The rows of Z fall into a few groups, and each row is roughly a mix of its group's hidden directions.
Z, 100 rows:
[[ -7   1  27  -2  19 -13   2  28  -5  -1 -17  -8   6  -2  -8]
 [ -8 -25 -23  -2  -9  -9   0  22   4  -9  16  13   1  -4  13]
 [-16 -31  -6   5  13  -7   0   4   4   0   3 -16   7   6  26]
 [-24 -18 -23  -4  14 -15  -6  15 -12  -8  -2   1  -7 -12   2]
 [ -9  14  31  -8  14  -7  -6   3 -16   7 -24   2   0 -11  -2]
 [-12  11  28  -6  17  -5 -12   1 -14   9 -25  -8   1  -4   6]
 [ -7  30  -5  10   0  -2  -1 -14   0  -2   8 -10 -12 -28 -15]
 [  5   1 -27  12 -16   5   3 -22  11  -2  26  -2  -7  -7  -2]
 [ -8 -30 -10   3  11   0   3   3   7  -5   1 -17   8  16  27]
 [-10 -15  16 -16  11  -6   8  -8 -21  14 -14  23  -1  -6  -8]
 [  5  -9  -8   9  -4  13  14 -33  10   5  20  -8  -5  -8  13]
 [-21 -22 -25  -2  14 -12  -1  13 -10  -8   4   1 -10 -13   0]
 [  0 -31 -13 -10   9   3   9  17  -4   5   1  15  -4  17 -17]
 [-22 -17  14  -7  26   4   9  -8  -9  21  -7  -3  -2  -7   9]
 [ 11  -6 -24   6 -20   1   8  -3   9  -8  28  12 -10 -12  -8]
 [ 15   6 -18   9 -25  -1   6  -4  11 -14  25   9  -5 -12  -6]
 [ 17  -4  -1  -8   7  12   7  23   7  -4 -13  -2   5  32 -13]
 [ -2   0   1   4   4  -7 -10  45   6  -2   6  -6  -6  -4 -15]
 [ -7   0  10 -18  10  -1  -8 -15 -26   3 -28  15  -3   0   7]
 [ 16  -1  18  12 -10  12   4  12  25  11  20 -11   6   9   5]
 [  2 -21  13  -6  13   4   0   0  -2   3 -18  -7  13  30  17]
 [ 10   4  15  16  10  -7  14 -26  -1  -3   0 -21  -3 -10 -20]
 [ -2  -4 -23 -13 -11  -7 -10  25  -5 -19  -7  19   4  10   8]
 [ 13  -7  -6   6 -10  19   4 -33   7   5  17  -3 -10  -2  15]
 [ 10 -10 -28   9 -19   6   8 -12  15  -8  24   2   2   6   3]
 [-13   1  -3  11  17 -20  10   1  -6 -12   1 -17  -7 -25 -19]
 [-17 -16 -13  -5  15  10  -9  15  -5  16  12   4 -23 -15   0]
 [-14 -32  -6  10   7  -6   7   2   9   6  20 -12   1  -8  18]
 [  3  -2   2 -13  -1  12  -8 -33 -19   7 -14  15  -8   2  14]
 [-12  -3  20  -8  24   0  -7   9 -10  10 -26  -9   6  14   4]
 [ 16  -5 -24   4 -25   1   7 -14  10 -11  17  11   7  12   0]
 [-12  -7  21  -7  25  -9  13  20  -6  -3 -21  -9   7  -2   2]
 [-11 -34  -8   4   9  -4   4   5   7   0   7 -13   7   8  26]
 [-22  -5   9   7  23  -9   1 -12 -10  14   1 -14 -10 -23 -10]
 [ 11  -4  -7  -6   7   9   2  30   8  -8 -10  -4   5  31  -9]
 [  1  26   2  15  -7   2  -3   1  14  -8  15 -20  -7 -25   9]
 [ 27  13  17  12 -13 -11   4 -13   3 -16  -5  -9   9   8 -15]
 [ -7   1  23 -10  16 -10  -4  27 -11  -1 -25   1   6   5  -4]
 [  8 -18   1  -8   3   6  -1   6   3  -6 -15  -4  14  34  20]
 [ 11  -7  -7  14  -9  13  14  -8  24   2  28 -14  -1   0   8]
 [  6   2 -29   7 -17   8  -3 -27   4  -2  20   4  -9  -5   1]
 [ 10   5  25  14   5  -9   9 -16  -3   4   6 -11  -9 -21 -22]
 [ 14 -10 -29   6 -21   3   5  -5  12 -10  22   8   0   9  -4]
 [  1  11  26 -12   4  -9  -5   3 -17   1 -29  12  10   7  -8]
 [  9  -6  -8 -13  -3  17   9 -28  -3   1 -12  10   7  24  13]
 [ -3  14  -9  16  -3   8  -7  -9  18  -4  13 -29   1  -4  22]
 [ -8   7   6  -7   8 -15 -10  35  -8  -7 -18   4   6   5 -15]
 [-13   9  10  -8   8 -19  -7  28 -10  -1 -19   7  11   3 -16]
 [ -3 -10  33  -1  23  -1  16   8   0   5 -12 -15   5  -4   8]
 [-16 -18  10  11  22  -3   7 -14   0  16   8 -20  -7 -16   0]
 [ 12  15   6  -3 -20  -8  -3  14   8 -15 -10   7  24  20   6]
 [  4  15 -26  -8 -17  -3  -6  18  -3 -20   0  21  -4  -4  -7]
 [-19 -28  -8  10  13  -7   2   0   6   2  10 -20   3  -4  22]
 [ -3   0  25   0  15 -10   3  35   3  -1 -11 -11   8   2  -7]
 [ -6   0  15 -17  10   0  -8 -13 -25   5 -28  14  -2   1   7]
 [ 18  14 -14   8 -26  -1   6   2  13 -17  20   7  -2  -9  -9]
 [ 12   2 -19   7 -23  -1   6  -4   8 -10  26  13  -9 -17  -8]
 [  7   9  22  17  -1 -15   5 -19  -3   0   7 -11  -5 -24 -17]
 [ -3 -16 -18  -6  19  14  -2  30   3   3  -1  -6 -13  16  -9]
 [ -6   8 -13 -16  -5  -3 -18 -14 -24  -1 -18  24  -3   4  -1]
 [  1 -11  33   2  19   5  18  -7   3   9  -5 -16   1  -7  13]
 [-15  -1   1   8   6 -11 -11  27   0   6  15  -4 -13 -27  -8]
 [ -3  15  30 -10   9  -8  -7   3 -15   3 -28   4   8   1  -3]
 [-18 -14 -10  -8  10   9 -10  24  -4  17  11  10 -18 -14   3]
 [ 16  -6  -1 -15  -4  19   9 -14  -2   2 -14  14   7  30   6]
 [  4   1 -26   9 -15   7   1 -30   5   0  22   2  -8  -7   2]
 [ -9   6   4  10   4 -15  -9  38   6  -5   8 -11  -2 -13 -12]
 [-14  11  29  -6  15  -6  -8  -7 -15  11 -21  -3   1 -12   7]
 [ -6   2 -19 -16   3  -7  -9  18 -19 -14 -17  20  -6   2 -12]
 [ 14  25  24   3   3  12   3 -21   0  10 -10  -9  -1   4 -15]
 [-15   1   4   5  -3  -7  -4 -25  -9  11  12   5  -9 -33  10]
 [  1 -10  22   8  13   2  22  16  19   3   7 -22   8  -1   7]
 [-18 -11  15  -7  25   2  -6  -3 -10  16 -21 -11   5  11  11]
 [ -7   9 -14 -11  -5 -10  -8  16 -16  -7  -4  25 -10 -15 -20]
 [  7  -3   0  -3  -4   9   8 -46  -7   4  -5   6   1   4  10]
 [ -9  -3  -2   5   9  -6 -10  41   4   1  10  -6 -10 -10 -12]
 [ -3   2  -1  -3  -5  -5 -14  47   5  -2   5   7  -1   1  -4]
 [  5   9  14  -8  -7  -7  -9 -18 -12  -2 -25   7  20  21   6]
 [-23  -3 -14  -8  -8   0 -15  -1  -6  10   9  17  -4 -17  26]
 [ 11   9 -23   8 -26   7 -12 -15   8   2  22   8  -6   2  -5]
 [-10  10  -6 -14  -1  -9 -18 -10 -26   0 -21  21  -2  -1  -8]
 [ -8   8   8 -10   7 -14 -13  29 -13  -5 -23   8   6   7 -12]
 [ 18 -17  10 -11  -5   9   3   7   2   1 -12  11  12  33   9]
 [ -5   1 -22 -12 -11  -9 -12  25  -7 -19  -8  19   4   6   6]
 [-19 -16 -15 -10  11  12  -9  13  -6  17  10  11 -19 -12   8]
 [  9  33  10   8 -19  -7  -3  -8   3 -12   6   0  -1 -23   2]
 [ 19  16  15   0 -19  -8   3   3   6 -14 -11   5  23  19   1]
 [-10   9  25  -6  18  -3 -11   2 -10   7 -28 -12   9   9   8]
 [ 22  -1   8   3  10   6  12  11   6  -8 -11 -13   2  25 -24]
 [-23  -9 -12  -6  15 -16  -7  11 -20  -1  -5   8 -12 -19 -12]
 [-24  -7 -26   1   2 -17 -11  16  -4 -14   4  -2  -1 -14  15]
 [  4   9 -33   9 -20  -2  -9   2  10  -8  21   4  -4   1 -12]
 [ -5  22 -16   7 -16  -7  -4   3   5  -8  19   7  -8 -28  -8]
 [ -4   9 -14 -10  -6  -8  -5  15 -15  -7  -1  25 -12 -16 -22]
 [  3   4  15 -11  -4  -9  -9 -13 -17   0 -27  15  16  19   0]
 [-18   3  -2   5  -9 -10  -9 -22  -7   6  12   6  -4 -30  17]
 [ -9 -15  14 -15   8  -6   7 -12 -22  14 -12  25  -1  -7  -7]
 [  5 -13 -15  -4  16  12   0  30   5  -3  -5  -9  -8  22 -13]
 [ 20   5  -8 -11 -21   7  -2  14   4 -14  -6  20   8  23   4]
 [ -1  -7 -21  12   0  12   2  -6  21  -2  15 -24   4  14  18]]
Each list below has three rows that fit no group; the rest each fit one group, if only roughly. Name those rows in the order they come.
- j_889: [  1  -6  38 -10  12   2   0   9  -6  12 -19   2   7   7  11]
- j_406: [ 15   2  -6 -11  -9  10   7  -5   4  -9 -16   8  17  34   6]
- j_16: [  6  -3   3  19   4  -5  13  17  21  -6  20 -24  -1  -8 -11]
- j_180: [ -2 -10  16   3  11  12  -5 -12   6  17  -5 -20   8  18  25]
- j_103: [  5  -6  33   2  11   0   7  28   9   6  -6 -12   9   8   4]
- j_310: [  9 -14 -19   2 -18   6  10 -28   7  -1  14  10   9  15   8]
- j_747: [ -4  11   3 -13  -3  -2 -16 -23 -25   5 -20  19  -4  -3  -2]
- j_869: [  2  -5 -27   8 -15   5  -5 -23   1   3  24   7 -13 -11  -1]
- j_496: [ -8   5 -33   2  -9  -6  -7 -27 -11  -7   6   9  -8 -10  -7]
- j_121: [ 22  14  19  -6 -13  11  -2  -4   5   0 -14   5  14  27   5]
- j_311: [ -2   1 -27  -7 -10   7  -7 -33 -12  -2   1  15  -9  -3   7]
- j_952: [ 11  -9  24  11   1  11  13   2  22  13  15 -18   6   6  10]
- j_66: [  0   9  22  -4  18  17   2 -13   1  18 -18 -14   5  17   2]
- j_522: [-14  -7  -2   8   8  -4  -3 -23  -9   9  13  -6 -17 -31   2]
 | j_180 j_869 j_66
- j_636: [  3 -20   9 -13  13   2  -2   9 -10   2 -24   4   8  29   6]
- j_235: [  3 -22  24   9  18   4   7  -5   7  14   0 -25   4  10   6]
- j_757: [-23  -8 -17   6   4 -15  -3   8  -4   0  17   2 -11 -31  -4]
- j_309: [  1   4  36 -12  10  -6   6  14 -11   1 -23   7   7  -4   2]
- j_686: [-18 -23   9 -11  18   0   2 -16 -15  21 -12   7   3   5   7]
- j_613: [ -3   4 -31  14  -8  -7   6   4  14 -12  23  -8  -2  -8 -15]
- j_93: [ -2  -3  35 -12  16   0   2   9 -11   8 -24   2   6   5   7]
- j_54: [ 10   7 -19  15 -22   5  -2  -3  19  -2  30  -3  -3  -2  -6]
- j_151: [-13  16 -15  -8   6  -8 -24  11 -18  -5 -20   5  -4   5 -15]
- j_593: [  9  -2 -25  11 -18   5   9  -8  16  -7  29   0  -6  -8   0]
 | j_235 j_309 j_151
- j_647: [ 20  -9 -19  -2 -13   2   7  19   9 -13   6  10   3  22 -17]
- j_524: [ -3  15  25  -7  14  -6  -5  23 -12   2 -20   2  -5  -8 -16]
- j_245: [  1  -3  11  16  10  -8  13  26  17  -6  12 -24   1  -8 -10]
- j_474: [ -4   3  25  -6  11 -10  -4  34  -3   2 -18  -1  10   7  -7]
- j_275: [ 21  -2   6  -4   8  16  21 -18   3  -2 -13  -6   4  24 -12]
- j_84: [ 16   2  -2  -9  -3  10   5  13   8  -9 -16   3  15  36   0]
- j_601: [-19  -2 -14 -14   1  -3 -18  32  -9   2  -5  18  -4  -2   5]
- j_617: [ 11  -7  23  -8  -5  18  -2 -21  -2  17  -5   9   2  11  23]
- j_925: [ -5  15 -13  13 -16  -8   1 -15   7  -4  24   0  -5 -28  -6]
- j_260: [-18   2   0  11  -2 -15 -13  -6  -6   5  16  -3 -10 -35   5]
- j_673: [ -3   1 -32   0 -22  -9 -21   0  -6  -9  10  18  -3  -1  -1]
 | j_601 j_925 j_673
- j_741: [ -9  -5  27 -13  20  -5   4  10 -14   3 -27   2   6   2   6]
- j_965: [-15  -6  -5   8   7  -3  -8 -18  -9   9  14  -7 -20 -31   2]
- j_466: [ -9  15 -16   1 -10 -10  -5   8  -5  -5  13  14 -12 -30 -16]
- j_367: [ -2  17  -9 -17 -10  10  -8 -17 -16   8  -9  28  -8  -5  -6]
- j_859: [ 27   8  20  -5  -7  17   5  -9   4   4 -12   4   7  26  -4]
- j_145: [ -9  -6  -5  -8   5   5 -10  45   3   7   4   9  -8   1  -4]
- j_711: [  8 -15 -34   5 -14   0   2 -15   0  -8  19  10  -9   0  -9]
- j_179: [ 12  -3  14   0 -10  15  -2 -37  -3  17   6   7  -4   0  12]
- j_328: [ 13   4  19   5  -3  23  10 -19  17  17  10 -10   3   6  14]
- j_455: [ 13   7   0  -8  -8   3   3  18   8 -12 -15   4  20  32   1]
 | j_367 j_711 j_328
- j_737: [ -4  15  30  -6  10  -5  -9  -1 -11   5 -29  -5  11   7   4]
- j_765: [ -1  -5  24  -7  17  -7   9  20  -3  -3 -24  -6  14  15  -3]
- j_687: [ -1 -13  -6  -6  -7  -3   0 -33  -8   5  -9  11  17  22   9]
- j_131: [ 26  22  11  -6 -22  12   2   3   6  -2  -3  17   5  14  -7]
- j_695: [ -2   7   2 -17  -9   5 -14 -19 -19  11 -16  27   2   7   7]
- j_321: [ -9   5 -33  -3 -11  -9  -8  19   1 -23   4   8   0  -6   9]
- j_937: [ -6  10  -6  12  -1   7  -6 -19  15   0   4 -28   9   6  26]
- j_844: [-14   8 -11 -14   6 -14 -13   6 -23  -8 -24  16   2   2 -11]
- j_967: [ -4  11 -35   5 -19   0 -21 -14   0  -4  11   4  -2   4   1]
- j_444: [ 17   7 -24  -5 -21   3  -5  12   3 -21   0  15   1  16  -5]
- j_694: [ -7  -2  28 -14  17  -2   1  10 -14   5 -28   4   7   6   7]
 | j_765 j_967 j_444
- j_818: [ 15  20  19  10 -24 -18  -3 -10   3 -14  -1   1  17  -3   0]
- j_168: [  6 -13   9 -12  12   8  -4  15  -5   5 -22   1   8  33   2]
- j_723: [ 20  -4   4 -12   1  14  13   9   5  -4 -15   6  10  34  -7]
- j_335: [ 12  -2  28  12   2  10  12 -19  13  20  11 -14   3   1  -2]
- j_779: [  1   0 -17  -8 -10   7 -18 -30 -18   4  -4  17 -12  -1   6]
- j_214: [  4  26 -13   3 -22  -2  -2   7   5 -10  16  13  -7 -21 -11]
- j_895: [ 15  23  -4  12 -18  -2  -4  14  11 -18  16  -5  -9 -17  -7]
- j_364: [-25 -19 -10  -4  16 -17   1   6 -15  -7  -3   1  -8 -23   8]
- j_825: [  8  -6  10 -11  -1  -9   7  20 -13  -2  -3  27  -8  -9 -26]
- j_830: [ 16   1 -24   7 -23   2   0 -27   3 -10  16   7  -4   0  -3]
 | j_168 j_364 j_830
- j_696: [-18  -9  -5   8   9  -5  -5 -13  -8  11  15  -5 -18 -32   1]
- j_62: [ 5 -7 39 -3 10  8  5  1  3 17 -9 -7  7  7 14]
- j_767: [-15  -5  10 -15  20  -7   1  -7 -23   0 -29   7   0  -5   6]
- j_187: [  1  20   5   8   0  -1   2  19   6  -7  14  -7 -16 -33  -9]
- j_401: [  7   5   9   8   0  -1  12 -45  -4   0   0  -8  -1 -10  -4]
- j_385: [  6 -12   2 -11  -7  -3  -1 -18 -11   4 -17  18  18  29  -1]
- j_46: [-23  -5  18  -5  28   3   2  -4  -8  18 -11 -11  -4 -12  10]
- j_435: [ -3   1 -37  11 -11  -5   1  -9   6 -14  20  -3  -7 -10  -8]
- j_213: [  4  23 -19  -2 -23  -5  -6  12   2 -14  10  18  -3 -13  -9]
- j_208: [  8  28 -19   4 -25   2  -9  -6   5  -5  13  11  -4  -7 -13]
- j_71: [ -1  -8   2  14   0   0  17  12  19   3  30 -12  -6 -21  -1]
- j_165: [ -3  -8  -7   5   3 -12  -2  41   5  -9  11  -1  -8 -11 -14]
- j_429: [  4  -5  16 -15   1 -10   2  -1 -19   1 -24  23  10  13 -14]
 | j_208 j_71 j_165
- j_863: [-16 -12  -1   2  15   3  -4  -5  -9  17  13  -1 -23 -28  -2]
- j_238: [ -3 -10  23   2  21  -3  16 -21 -10   1 -10 -13  -7 -18   6]
- j_73: [  2  36   0   0  -8  -1  -5  -6  -7  -2   0   7 -10 -20 -24]
- j_525: [  4  15  33  -9  12   4  -3  13  -9  12 -20   3  -1   2 -13]
- j_768: [  2  -6 -28  11 -13   7   3 -15  18  -6  21 -10   4   8  15]
- j_392: [ 17  25  -4  11 -17  -2  -1  18  14 -19  12  -7  -4  -9  -9]
- j_393: [ -2   2 -21  -9  -8 -12  -8   8 -18 -14  -4  25 -11 -12 -18]
- j_716: [  5  -7  36 -10  10   9   2   8  -1  13 -16   0   7  12  16]
- j_523: [-18 -18 -23  -8  19  14  -4  18  -2  11   5  -1 -17  -1   2]
- j_861: [ -1   8  23 -13   4  -9  -7  -5 -18   1 -30  12  12  11  -3]
- j_420: [ 13   0 -14  11 -19  -3  13 -11  10 -10  27   5  -7 -17 -11]
- j_639: [  3   2 -31  14 -12   0   3  -1  15 -11  26  -8  -6  -6  -9]
- j_748: [ -1   8  24 -13  10  -7  -7  13 -19   4 -26  12   0   1 -13]
 | j_525 j_393 j_420
- j_733: [ -3   2  -6 -11  -2   1  -5 -36 -17  -1 -20  11   6  12  10]
- j_452: [ 21   0 -22   5 -24  -1   3   7  11 -17  14   9   3  13 -11]
- j_545: [  1  16  24  -5   6  -9  -5  20 -13  -1 -12   8  -9 -20 -17]
- j_326: [ 12   2   6  14  -9  12  10 -16  24   2  15 -20   8   8  17]
- j_475: [ -5 -10 -34   6 -13  -2   4   0   9  -5  27   7  -6 -11  -2]
- j_314: [  0   4 -38   9 -13  -3  -3 -11   3 -12  19   0  -9  -8  -9]
- j_376: [  5 -12  -8  -6 -13  -4  -1 -27  -7  -2 -10  14  18  25  10]
- j_234: [-14 -12  19 -13  16 -10  -7  12 -18   1 -24   5   4  -1  16]
- j_513: [-16 -14 -20 -10  20  15  -2  26   0  10   2   1 -15   4  -4]
- j_627: [  8  37   2  -6 -12   2 -10  -3  -8  -4 -11  13  -5  -4 -20]
 | j_733 j_475 j_234
- j_946: [ -9 -16 -17  15   2  -2  -2   1  18  -2  16 -24   9  10  20]
- j_832: [ 16  19 -11  -9 -23  20  -9   1   7  -5  -1  14   3  18  12]
- j_41: [-10  -9   1   8   7  -2  -4 -18 -10  12  15  -2 -21 -32  -2]
- j_313: [-24 -14 -20   8  10 -17  -1  17   2  -4  14  -9  -4 -18  -3]
- j_963: [ 15  15 -17  13 -24  -1  -3   5  16 -19  20  -4  -2  -4  -1]
- j_374: [  4   6 -22  -3 -23  -6  -2  18   3 -15  15  23  -3 -11  -4]
- j_119: [ 21  19  20   8 -19 -13   4 -20  -2 -11  -4   3   9  -4 -11]
- j_772: [  1 -18 -21   2 -12   4   8 -30   6   3  14   6   8  12  12]
- j_327: [-18   6 -11  -1 -10 -11 -19  33   4  -4   7   6   6  -7  15]
- j_552: [ 16  22  -9  13 -18   1  -3  13  16 -19  16  -9  -4  -8  -4]
- j_643: [-14   7 -10   0 -13 -14 -18  34   2  -7   7   9   4 -10   9]
- j_437: [-12   9 -25  -3  -2 -18 -10  21  -9 -17  -7   8   0  -3 -19]
- j_644: [-12  11 -28   4  -5 -19  -3  14  -3 -15   6   5   0 -11 -23]
- j_569: [  9  -5  32   3   9   4   6  28  13   5  -2 -14   7   8   6]
 | j_946 j_832 j_313
- j_339: [ 29  15  15  -3 -11  18   7 -11   7   2  -6   4   4  21  -8]
- j_206: [ 11   6 -25   1 -18   5  -7  16  10  -4  10  11   2  20 -20]
- j_880: [ -7  26  10   3   3  -1  -4  -5  -7   3   3  -2 -17 -36  -7]
- j_860: [ -6   5 -38   7  -9  -6  -2 -14  -1 -12  15   2  -9 -11 -12]
- j_221: [ -7 -10  25  -2  24  -2  15 -16 -10   3 -13 -12  -5 -16   9]
- j_67: [-18 -14  18 -12  24  -2  -1   0 -18  18 -19   4  -1  -1   1]
- j_981: [ 16  22   9  -8 -14   4   0   0  -8   3  -3  24  -7  -6 -26]
- j_906: [ 13   1  28   0  14  12  25 -16   2   8  -3  -7  -8  -9  -9]
- j_505: [  0   1  11  12   3  -6   2 -33  -8   6   9  -8 -13 -27  -7]
- j_712: [ -1 -16 -11 -19  10  24   1  17  -2  13  -5  14  -9  19   3]
 | j_206 j_880 j_906
